The same turns and mirrors carry the whole set onto itself and the rows of a family onto each other. Which other rows belong to the same family as each row named below? List them in the order they appear above.
These 32 rows form 4 families of 8 rows each.
mefe: [ 14.5 -30.5 -15.0  19.3  -2.5 -21.0  13.3  -5.7 -12.7 -15.8  -8.3   0.3
  36.9  -3.6   5.9 -24.7  17.8 -13.5]
badop: [ -2.4 -19.7 -18.8  19.9  -5.9 -22.6  -2.0   0.0 -31.7   0.9 -47.5  -6.5
  11.5  16.9   5.5 -14.1  24.1  -6.0]
Kape: [  1.2   2.8 -23.8  38.5  40.4   9.6 -22.4  -3.0  14.0  -0.8  -0.4 -17.3
 -30.7  27.9 -11.0 -10.3  17.5  -4.3]
rusiv: [ -7.5  23.3 -26.8  -6.2  23.7 -15.7  18.0  35.0  38.5  13.2 -12.9 -19.6
 -11.6  28.7  -7.6   4.1  10.2  15.5]
bufo: [ 23.9 -20.0  38.1  12.2   0.4  21.4  20.8  -0.9 -17.9   7.7   8.9 -31.8
  13.4  -0.8  16.2 -14.6  11.6  -9.8]
vus: [ 30.7 -13.7  30.1  11.6 -11.2  19.3  12.5   6.7 -17.8 -16.9  21.7  -9.8
  19.1  -9.3   9.3 -13.4  21.0  -7.8]
morop: [  8.2  18.4 -23.5 -14.5  10.3  -3.6   5.7  41.5  40.6  -4.1 -29.7 -17.6
  -2.3  30.4 -14.0  -3.3  -3.0  23.4]
dafa: [ -4.9 -10.5   7.7 -14.4 -50.5  14.9   9.6  -0.2  40.6  20.2  11.6  -1.6
 -15.7  30.6  -8.4  13.6  -3.0  -1.0]
nakim: [-10.0 -10.6 -21.7   8.3  33.8  14.5  -9.1   9.4  20.4 -11.9 -32.3 -18.9
 -24.5  -2.1 -30.8 -20.0   7.5   7.2]
Mese: [ 20.3   5.1 -30.6  14.1 -17.0 -25.6  -3.5  -3.7  -8.2  34.1  -2.3  -2.4
  11.8  36.0   3.0 -46.7 -12.5   0.6]
biso: [ 16.7  12.4  -4.1 -36.5 -37.6  18.6   9.7  10.8  43.0  15.1 -17.0  -2.9
 -13.3  18.5  -5.8  15.6  15.6   7.5]
rudok: [  7.9   5.0  15.8 -16.3  -5.5  21.0   2.3  17.7 -17.5   9.6  32.3  27.8
 -17.7  15.2 -16.8 -36.1  -4.0  14.9]
kogef: [ 11.0  20.3 -13.6  15.1  20.6   0.8  -0.3  28.9  34.8  -8.5   8.0 -27.3
  -2.2  49.9  15.2  11.1   8.5  12.8]
Vun: [  9.1 -27.6 -10.5  24.3   2.2 -23.0  19.2 -14.0 -10.8   4.8 -24.3 -19.7
  27.8   5.3  19.5 -26.1   5.6 -15.3]
zaka: [  3.8 -17.6 -17.9  14.8  -3.5  19.6 -11.1 -37.2  20.7  18.4   1.4  -1.2
 -26.6  18.7  -4.6  10.6  39.7 -24.4]
Riku: [-27.6  -7.3 -23.4  12.4  40.5   5.8   5.0   2.8  24.6   2.1  -7.6 -22.7
 -28.7  -3.4 -20.1 -12.9  18.0   4.2]
Mokib: [  3.8 -38.3  26.2  -3.3  -3.5  23.0  13.8   7.4 -31.6   2.3  -9.0 -20.2
  17.2  13.2   1.5   1.9  37.2  -5.2]
Lal: [ -9.9  -9.8  -0.6  37.3  28.8  -8.9   0.1  21.3  11.9  -3.6 -33.7 -18.4
 -27.1  15.4 -28.8  -4.8  -6.5  -8.0]
Tas: [  1.3  15.7 -28.7   9.6 -31.0 -11.0 -24.4  14.3 -21.8   8.5  -8.0  -1.9
  -5.0  43.9   4.0 -37.2  -2.8  21.6]
nev: [ -3.1  17.7  -6.3  11.8 -18.0 -20.7   7.5  35.1  38.2  -3.5 -18.0 -15.1
  -9.8  40.3  -0.1   5.0 -22.5  13.7]
Zemub: [ -0.2 -12.0  -1.9  -1.4  -2.6 -29.7  30.8   6.2 -12.5 -14.2 -33.4  24.0
  15.3  -2.0  15.0 -11.8   8.1  -4.8]
vefa: [  7.0  -2.7  15.9 -14.4 -28.6  34.9  -8.9  21.4 -20.6   9.9  29.2 -15.3
   1.2  38.8  -0.7 -19.0   9.4  23.1]
gani: [ 35.3  13.1  16.6   1.4 -17.5  19.4  -0.8   9.6 -14.5  35.7  31.2 -13.4
  -3.0  30.8   1.1 -34.9  -6.2   7.3]
Kuz: [  3.1  29.0  -7.7 -22.5 -26.0   3.3  18.1   9.1  41.0  28.9  -2.5  -6.4
 -26.6  18.6   5.4  20.9  24.9   5.2]
gudep: [ -1.3 -16.7  -1.5 -13.1 -15.4  36.7  -5.5 -21.0  24.5   8.6 -20.2  -4.0
 -34.5 -13.4 -22.4  -2.4  27.1  -8.7]
vuki: [-17.7  -2.8  -4.4  -5.0  -9.2  26.4   5.7 -22.0  28.8  16.9   2.7 -10.5
 -43.3 -13.0  -8.2   4.5  32.2  -6.8]
niv: [ 14.0   0.2  -8.3  -8.0 -21.4  11.0  10.1  -5.2  43.3  10.4  10.6  -9.9
   1.3  41.0  21.2  31.6  29.1  -5.9]
Vof: [ -0.5   7.0 -24.0  -8.9 -25.9 -21.8   3.5  -1.3  -9.8   8.2  -3.9  42.8
  -6.4  17.2   0.1 -37.5  -8.2   8.5]
Bami: [-11.0 -38.0  14.0  11.0  -2.9  24.5   1.3 -13.2  14.8  19.9  -4.8  -5.5
 -31.1   6.4 -38.6   4.2  12.9 -22.4]
Rar: [ 45.4  19.9  11.3   4.2 -22.0  11.1  -7.5  19.6 -18.0  12.1  33.2   7.7
   2.1  20.6  -8.2 -30.0   5.3   3.9]
tuser: [  7.6 -13.7  36.9  -9.3  18.2  15.0  30.5  25.8 -21.0 -12.9   3.8   9.1
   4.9  -4.2   0.8  -8.8  12.3   1.9]
fatuz: [ 30.2   3.3 -34.4  12.6 -13.6 -29.2  -6.8   7.1 -12.5  12.1   4.7  18.5
  19.9  26.0 -10.9 -41.7   2.4  -1.4]

Same family as nev: badop, dafa, Mokib, Lal, Tas, vefa, Bami
Same family as Vof: Kape, rudok, kogef, zaka, Zemub, niv, tuser
Same family as gudep: bufo, morop, nakim, Mese, biso, Vun, gani

The same turns and mirrors carry the whole set onto itself and the rows of a family onto each other. Which other rows belong to the same family as each row named below? List them in the order they appear above.
These 27 rows form 9 families of 3 rows each.
bizof: [-12.9  24.8  10.3 -21.2 -10.0  -4.0   3.2 -14.4  14.7  38.5  18.5]
Redek: [-15.7   0.3  16.3 -38.1  -7.7   4.0  14.2  -4.9   8.0  33.4  23.2]
Fev: [-22.4  11.3 -35.1  19.8   0.6  29.8 -20.6   5.8  -8.9 -24.3   6.5]
pusaf: [  7.8  -8.6  -0.3 -21.2  35.0  -3.3  29.4  -6.9 -31.7   1.7  -7.7]
Vitaf: [-11.4  10.0 -28.2  14.1  -8.8  26.6 -27.4  14.6   7.0 -23.2  13.6]
fet: [-16.8  14.4  18.7 -26.0 -19.1  18.5   7.8  -6.7  21.1  27.4  22.5]
boke: [-12.3 -15.5  -2.0  -0.8  11.1 -23.1   2.8   7.1 -49.7   3.8   3.8]
napot: [ -7.4  -3.2  -6.1  -7.0  21.1  -6.2  20.9   0.9 -54.7  -4.5   1.7]
Zise: [ -4.9  -7.7 -34.0  21.2  -0.7  27.5 -11.1  -6.4  14.4 -28.0 -11.8]
regop: [-19.0   3.2 -23.4  28.0 -14.9  14.4 -17.4  12.8  16.7  -6.3 -21.1]
kede: [-19.7  20.6   9.2 -27.6  -9.9  27.5   1.9   2.4  24.6  33.0  13.9]
Dize: [  3.6   9.1  19.4 -23.7  -9.7  35.8  11.2   2.3  22.2  19.8  24.0]
moli: [  4.8 -16.8   6.4  -3.8  22.6 -10.0  19.4 -14.0 -39.9  -5.3  14.3]
ziga: [ -7.9 -10.9  -0.8   9.6  30.9  -6.1   6.6   0.8 -47.2  -8.8 -13.6]
meka: [ -7.3  11.3  12.5 -19.6  -5.3  18.6   5.6 -24.6  28.1  22.7  29.6]
Biz: [-11.6  -1.6  -5.0  -8.6  36.1 -14.6  32.5  -9.8 -31.4   6.7  -0.6]
lupu: [-23.8   2.1 -28.7  13.4  -8.6  37.2 -11.0  13.2  11.1 -17.9 -13.5]
Vokug: [ -7.9 -12.8   8.4  -3.8  23.3 -15.4  23.4  -4.3 -45.6   1.5  -4.9]
noluf: [ -5.0  21.0 -29.5  15.0 -19.6  29.0 -16.2   2.7  16.4 -10.6  -8.4]
vop: [-10.5   7.9 -29.4   4.9  10.1  38.2 -24.7   2.0  -6.2 -28.4 -10.9]
fiv: [-15.9  21.7  20.6 -21.4  -0.9  18.2  19.8  -7.6  17.5  35.8  18.7]
repa: [-12.3   3.7  14.5 -12.1 -16.1  24.8  22.0   5.4  26.4  26.1  27.0]
sinez: [ -4.8   1.1  -8.7  -3.9  42.4 -19.6  11.9  -8.0 -34.2  -3.4  -1.4]
zok: [-17.4  13.3 -31.6  19.5 -10.0  24.9 -16.5  -0.2   0.8 -24.6 -18.7]
dov: [-11.1   7.2 -36.6  17.1   1.7  24.7  -8.6  18.0  -9.6 -17.7 -25.1]
Kug: [ -1.3  -2.3  14.3 -11.9  25.1  -6.2  22.1   6.1 -48.3  15.7   2.1]
lam: [ -2.9   0.2  19.0 -19.4  -2.4   7.5  22.3   4.7  31.1  26.2  22.5]

Same family as fiv: napot, lupu
Same family as vop: pusaf, Dize
Same family as dov: kede, Kug
Same family as Fev: Biz, repa
Same family as moli: Zise, meka
Same family as regop: bizof, boke

